rotation ticks, each row followed by its count of ticks
The counts run from 0 to 988.
[135 133 139 167 156 106 105 134 105  88  91 111 161 114 151  66 105 156
 173 115 140 123 111 111 144 107 118 124 153 106  85  83 100 142 111 125
  78 107 131 160 128 105  89 153 124 137 118 112 124 161 160 132 134 145
 157 172 149 107 132 116  94 147 147 106 103  88 134  76  85 149 170 115
 126 148 113 120 104  96  83 102 150 116  70] | 584
[137 123 124 128 158 115 111 121  98 106  89  67 159 136 141  79 121 138
 163 116 125 164 157 121 128 116 118 148 131 136 104 118  80 170 122 124
  62 107 127 193 134  88 126 142 126 122 121 112 111 150 167 124 123 141
 163 172 115 118 126 144 101 135 125  84 126 122 121  58  88 163 134 147
 114 114 132 138 125  62  90 123 135 113  78] | 309
[158 109 125 153 115 109  96  98 104 105 119  93 128 128 136  79 120 143
 166 145 143 137 137 103 106 118 145 159 141 117 114 124  92 148  99 129
 105 101 127 172 152 108 112 104 123 117  84 104 116 137 183 120 105 113
 184 173 141  94 144 166 107 144 121  73 116  88 124  79  70 174 167 152
 128 118 134 133 135  93  89 119 104  73 107] | 384
[168 154 119 139 183 129 125 135 107  86  97  99 142 130 138  68 122 182
 158  92 137 157 131 142 113 132 145 131 133 106  96 136  74 142 109 139
  64 110 145 171 117  90 132 117 142 106 124  94 136 152 180 131 129 132
 166 182 167 118 140 128 122 122 162  79 137  75 110 110  97 133 143 121
 115 113 164  98 146  90 125 122 152 118  89] | 650
[154 108 127 134 113 101 105  89  85  94 126  83 145 142 121  70 113 184
 138 120 162 113 143  97 129 122 133 146 121 113 106 131  79 162 113 131
 112 110 146 159 153 129 116  97 103 100 126 104 111 116 170 111 103 156
 169 155 154 108 119 139 104 131 123  76 132  89 103  75  80 176 141 135
 116 101 130 120 148  89  89 118 133  94 111] | 746
[155 111 124 130 146  96 100 117 114  86  91 125 126 125 143  68  87 144
 146 113 156 133 122 111 108 122 145 114 123 115 139 115  90 143 101 131
  76 121 110 154 165  81 130 133 124 111  94  98 117 130 182 141 127 120
 184 157 147 102 123 170 121 165 127  87 131  76 150  95  68 162 158 139
 157 133 151 111 146 109  81  99 150  87 145] | 68
[152 118 114 153 137 128 112 111 118  93 113 111 148 128 125  88  87 170
 160 122 146 114 141  98 124 100 144 145 154  77 124 120 116 133  96 140
 110  93 141 160 130 110  93 104 117 121  99 101 136 145 163 129 103 135
 196 162 174  92 148 119 118 169 144  86 130  69 127  84  81 173 157 135
 116 120 166 117 127 107 101  92 143 113  94] | 748
[144 148 121 157 139 103  96 100 123 104 119  62 131 113 137  84 110 156
 150 128 150 147 152 124 123 107 170 148 121  90 110 126  90 152 101 163
  89 126 141 158 135 101 121 112 125 100 103 110 119 131 152 120 137 134
 190 195 130  97 120 130  96 120 130  86 129 119 109  80  72 173 137 160
 128 104 154 141 136  84  95 126 128  86  88] | 661
[151 143 151 134 152 105  90 108 114  91  84  92 135 144 109  78 112 136
 139 122 155 143 134 108 114 138 151 114 141 121  82 129  67 139 135 134
  78 160 152 163 124 107 151 113 126  95 125 111 132 123 197 134 141  98
 168 167 121 117 156 149 108 138 126  84 132 116 130  83  89 149 157 125
 164 107 156  86 118  70  88 129 141  85 113] | 205
[140 101 137 110 136  84 119 110 113  79  96 110 161 150 113  76 100 155
 155 124 167 123 120  87 115 138 116 107 152 132 102 121  78 152 106 105
  92 143 140 157 152 115 123 125 109 103 125 122 131 129 181 125 116 123
 171 135 151 106 131 145 104 165 125  69 104 101 137  68  78 182 165 108
 148 129 120 114 116  74  88 112 149 110 109] | 569
[135 151 138 125 158 108  90 122 126  99  82  96 157 117 126  87  91 151
 157 109 156 137 166 101 142 111 138 102 131 103  95 102  92 132 111 142
  55 141 130 155 135 106 138 142 128 105 117 124 148 151 157 146 158 113
 161 168 127 119 122 132 104 147 140  92 112 125 126  77  73 171 146 139
 168 112 143 115 121  78  87 102 172 103 114] | 892
[136 153 131 143 159  99 119 123 121  84 113  92 148 106 135  62 100 180
 175 124 163 135 130 110 139 115 154 111 124  98  96 102  88 139  88 143
  84 114 129 140 163 122  91 130 126 117  88 115 148 143 159 126 146 146
 166 174 167  97 118 127 112 141 139  89 124 103  89  89  59 176 133 119
 135 125 134 124 128 101  93  89 155 113 113] | 297
[149 142 147 114 142 117 100 139 101  90  95  85 128 139  94  92 135 179
 164 103 152 139 151  95 127 144 147 100 133 132  93 123  69 142 112 111
  51 120 128 176 149 131 117 119 122 123 114 132 161 135 163 144 123 110
 150 166 159 127 131 144 119 145 140  94 118 117 105  99  76 172 145 119
 130 118 128  91 137  72  96 123 149  93 112] | 381
[141 146 138 115 149 123  77 140  85 102  91  74 126 136 107  81 119 173
 145 111 144 146 172 116 129 120 142 138 131 111  86 120  84 147 142 144
  56 129 137 177 125 126 142 133 131 117 121 139 126 152 157 155 142 112
 137 174 135 133 136 133  80 118 143  82 122 123 114  84  90 150 132 159
 149  97 147 104 146  62  89 136 163 115 107] | 492
[156 112 150 127 105 108  96  92  72  95 109 115 117 117 119  65 105 178
 146 123 158 105 122  91 131 119 159 125 151  90 135 114  87 139 122 130
 111 112 133 173 155 121 117 103 107 114 128 105 113 126 183 132 113 135
 170 139 148 102 130 157 107 174 111  99 122  84 122  82  98 174 156 137
 163 110 153  93 161 113  74 111 135 103 131] | 107
[135 117 126 125 146 110  97 105 104  69  82  90 158 138 111  69 105 143
 110 104 170 147 133 104 126 112 139 119 135  97  95 137  89 150 121 153
  90 163 161 175 125 105 140 124 108  87 142 128 110 129 138 139 153 131
 150 160 127 110 123 110  74 133 142  61 107 115 135  95  96 135 153 132
 135 102 146 110 136  72  99 120 164 122  73] | 577
[144 130 131 149 145 100 112 111 131 102 105  87 155 136 147  86 115 134
 166 130 121 148 133 122 118 114 123 159 145 118  91 119  92 146 111 127
  90 139 142 173 109  91 123 133 130 107 122 106 112 145 184 112 127 120
 187 174 117 105 139 136  96 139 134  79 117 112 137  55  98 157 173 149
 131 120 126 140 114  74  98 135 121  87  65] | 86
[154 149 128 156 157  96 105  96 136  90 107  94 139 120 140  81  95 160
 136 116 164 149 137 130 111  99 166 135 121  82 112 129  88 141 116 167
  95 146 146 141 122  80 145 118 131  82 109  98 110 128 162 136 151 121
 204 182 139  92 130 125  95 128 139  79 135 101 120  92  87 161 143 148
 153 108 168 128 135  89 104 127 139  94 107] | 76
[153 161 139 140 139 114 107 143 103 102 121  87 123  98 137  89 126 214
 171 108 133 129 148 117 139 113 145 141 134  89 110 102  98 133 111 138
  65 104 111 152 119 125  92 144 123 129  93 133 128 166 145 148 121 136
 162 166 164 105 119 118  90 140 147 102 112 109  96  94  78 188 140 146
 130 124 128 106 144  85  99 136 136 104  71] | 723
[142 105 134 119 131 102  80 131  75  75  88  97 146 144 114  80 133 145
 146 119 145 132 128 103 113 136 118 148 151 135  84 112  68 153 127 114
  79 119 132 183 140 111 134 139 117 123 123 125 109 144 171 139 131 114
 130 154 132 126 135 140  78 135 144  73  90 104 129  90  95 146 177 145
 139 121 121 101 138  64  80 131 155  99  80] | 855
[130 128 136 112 131 115  88 126 113 108  86  98 150 115 145  95  84 132
 159 102 137 129 163  90 145 101 130 116 144 110 115 105 112 150 110 143
  47 126 118 165 141 107 126 149 122 118 123 115 118 159 155 134 126 109
 178 166 111 122 128 140 116 159 135 106 113 109 150  73  77 188 163 150
 162 124 125 112 117  79  78  99 161  90 124] | 718
[157 131 132 110 152 117  90 149 109  88  84  99 140 140 131 108 114 165
 159  88 130 126 154 117 119 127 121 128 141 130  84 123  78 142 120 125
  51 127 130 171 105 103 151 144 128 108 141 122 117 156 179 142 127 102
 160 167 134 145 137 137 103 142 171  98 119  98 140  96  93 157 167 143
 161 126 141  88 131  62  95 135 170  95 112] | 317
[163 148 145 134 162 144 141 142 106  92  93 109 152 118 145  64 105 180
 163  98 125 143 131 130 134 120 132 127 140 107 121 117 104 136 117 115
  71 125 146 187 126  94 102 123 132 115 135 106 122 164 180 116 108 133
 187 170 175 119 142 128 137 151 137  90 134  72 125  73 131 138 140 115
 115 125 148  91 129 103 112 125 136 133  70] | 823
[147 133 142 143 120 143  88 116  98 105 118  91 142 120 126  71 103 157
 158 124 141 122 145 107 129  93 144 170 155  65 117 114 130 129 107 149
 119 125 143 193 132 121 101 112 113 116 126 122 108 151 159  92 126 125
 181 168 131  98 129 118  92 138 143  86 100  94 120  79 100 169 174 163
 135 118 143 133 141  93 101 120 112  84  74] | 274
[147 135 132 143 139 119  97 118 112 110 111  95 145 130 133  79  96 146
 174 137 143 118 159 107 133 106 143 140 141  99 106 126 107 134 131 134
  95 120 137 164 144 121 128 110 131 123 105 103 142 142 208 120 118 107
 195 166 143 109 149 162 121 150 117  94 155  95 130  60 108 173 153 155
 163 114 168 116 112  95  91 105 129  80 146] | 432
[141 112 103 145 155  97 118 113 114  98 102 110 144 115 146  83 103 163
 173 122 144 121 149 115 121 110 131 136 125 113 122 116  86 155  99 146
  79  83 108 150 143  90 115 136 128 121  97  88 128 151 170 142 117 144
 183 161 156 101 119 155 110 157 134  89 130  89 114  73  62 179 141 134
 131 130 146 141 129  97  81  94 158 102 117] | 708
[136 162 144 139 148  90 104 126 121 100 113  92 147 105 140  85 109 174
 181 144 152 119 142 102 131 108 136 130 144 110  89  98  95 137 103 147
  73 133 122 146 140 133 110 142 129 122 100 132 144 154 172 139 146 119
 180 168 147  94 116 126  95 139 135 103 111 120 101  64  64 188 142 137
 162 118 129 130 120  84  83 125 144  97 105] | 84
[151 134 164 114 132 145  84 149  93  88  87  90 121 131  97  79 113 176
 153  92 148 144 138  96 140 135 145  99 150 105 110 117 115 137 126  95
  54 140 133 180 146 121  95 119 109 125 112 151 126 139 156 135 109  93
 170 147 166 138 142 138 117 148 134  94 107 111 148  87 100 163 156 131
 143 125 125  72 146  88  99 136 147  94  92] | 554
[148 156 103 153 157 117  98 127 118 109 116  73 139 118 142  92 115 158
 168 117 141 140 162 125 124 104 149 149 131 107  89 126  78 146  95 155
  77  86 133 161 134 115 118 118 142 117 109 109 140 152 159 125 131 124
 178 195 148 114 135 138 101 111 148  96 146 101  93  93  66 168 146 156
 113 115 153 146 123  84 101 116 132  86 103] | 660
[151 147 175 151 137 123  91 111 110  76  98 103 116 126 100  67 118 164
 122 115 154 150 113 106 130 137 172 110 146  80  94 128  93 120 127 130
  83 162 145 177 124 106 124 109 117 107 110 128 126 120 171 144 131 104
 174 162 152  95 156 130 104 144 118  90 117 109 141  95 105 150 147 117
 154 110 149  69 140  89  99 139 137  96  80] | 964
[149 128 138 152 150 142 106 125 113  85 100  85 135 153 105  85 105 157
 144 109 145 140 133 120 115 118 142 144 142 102  70 143 106 139 124 122
 102 120 167 179 103 111 113 101 131 111 115 118 134 127 180 121 125 105
 181 173 168 113 173 114 102 127 144  67 133  88 137  87 116 132 163 131
 125 107 158  90 125  79 116 134 134 109  59] | 388
[146 127 143 110 140 155 105 141  75  93 105  96 142 139 102  63 119 192
 136  97 144 139 152 111 124 107 134 145 150  85 102 127 111 123 137 132
  92 135 152 195 130 125 105 124 113 131 134 152 120 161 144 132 129 108
 152 154 171 122 133 125  88 133 158  73 106 102 128  92 124 138 147 159
 135 109 159  91 158  76 113 137 155 123  70] | 452
[132 109 121 151 130  92  84  96  99  82 101  86 142 135 134  70 100 138
 150 128 169 124 127  97 137 111 135 123 137 107  96 117  75 161 100 145
  99  96 132 153 158 122 110 117 110 119 105 106 123 122 148 115 135 135
 158 171 133  97 123 136  93 136 130  85 104  98 122  94  52 174 155 144
 138 119 128 139 120 102  73  93 156  85 120] | 345
[146 119 117 109 145 110 103 105 113  95 107  98 149 129 110  86  90 171
 128 128 167 130 160 103 105 107 156 133 142  84 119 144  84 132 109 163
 103 134 152 154 139 109 142 113 113  91 125 121 136 136 156 131 148 109
 171 143 151 100 112 130  86 147 158  64 106  97 108  99  71 165 157 149
 161  99 177 118 145  85 107 111 154 118 120] | 977
[144 137 146 128 146 123 125 137  99  84 100 120 171 119 135  56  78 178
 152 104 145 133 129 114 131  96 130 118 148  60 115 114 130 129 107 145
  97 156 157 162 142 110 108 128 112 113 137 129 104 159 163 106 134 125
 188 150 164  97 133 114 106 155 157  83 116  75 151  77 111 147 167 135
 159 129 154 101 143  96 106 123 149 123  84] | 813
[148 123 119 116 152 119 102 129  93  82  92  84 158 160 110  80 117 132
 171 112 157 135 144 100 122 134 116 133 152 126  71 134  72 147 103 117
  78 105 152 190 140 123 126 111 121 109 138 109 147 142 183 113 119 105
 143 169 144 130 146 140 117 143 147  75 117  89 121  97  78 151 172 119
 127 116 142 115 108  79  90  99 143 106 111] | 744
[131 148 155 147 139 103  99 130  89  81  94  72 130 142 127  54 107 168
 157 123 160 145 132 106 148 127 130 111 120 126  75 110  94 166 144 106
  73 137 132 146 156 124 114 112 118 126 105 115 117 120 177 130 126 139
 168 171 157 134 147 140 116 122 108  87 148 123 136  59 104 156 119 134
 137 116 109  95 130  86  87 138 145  98 100] | 657
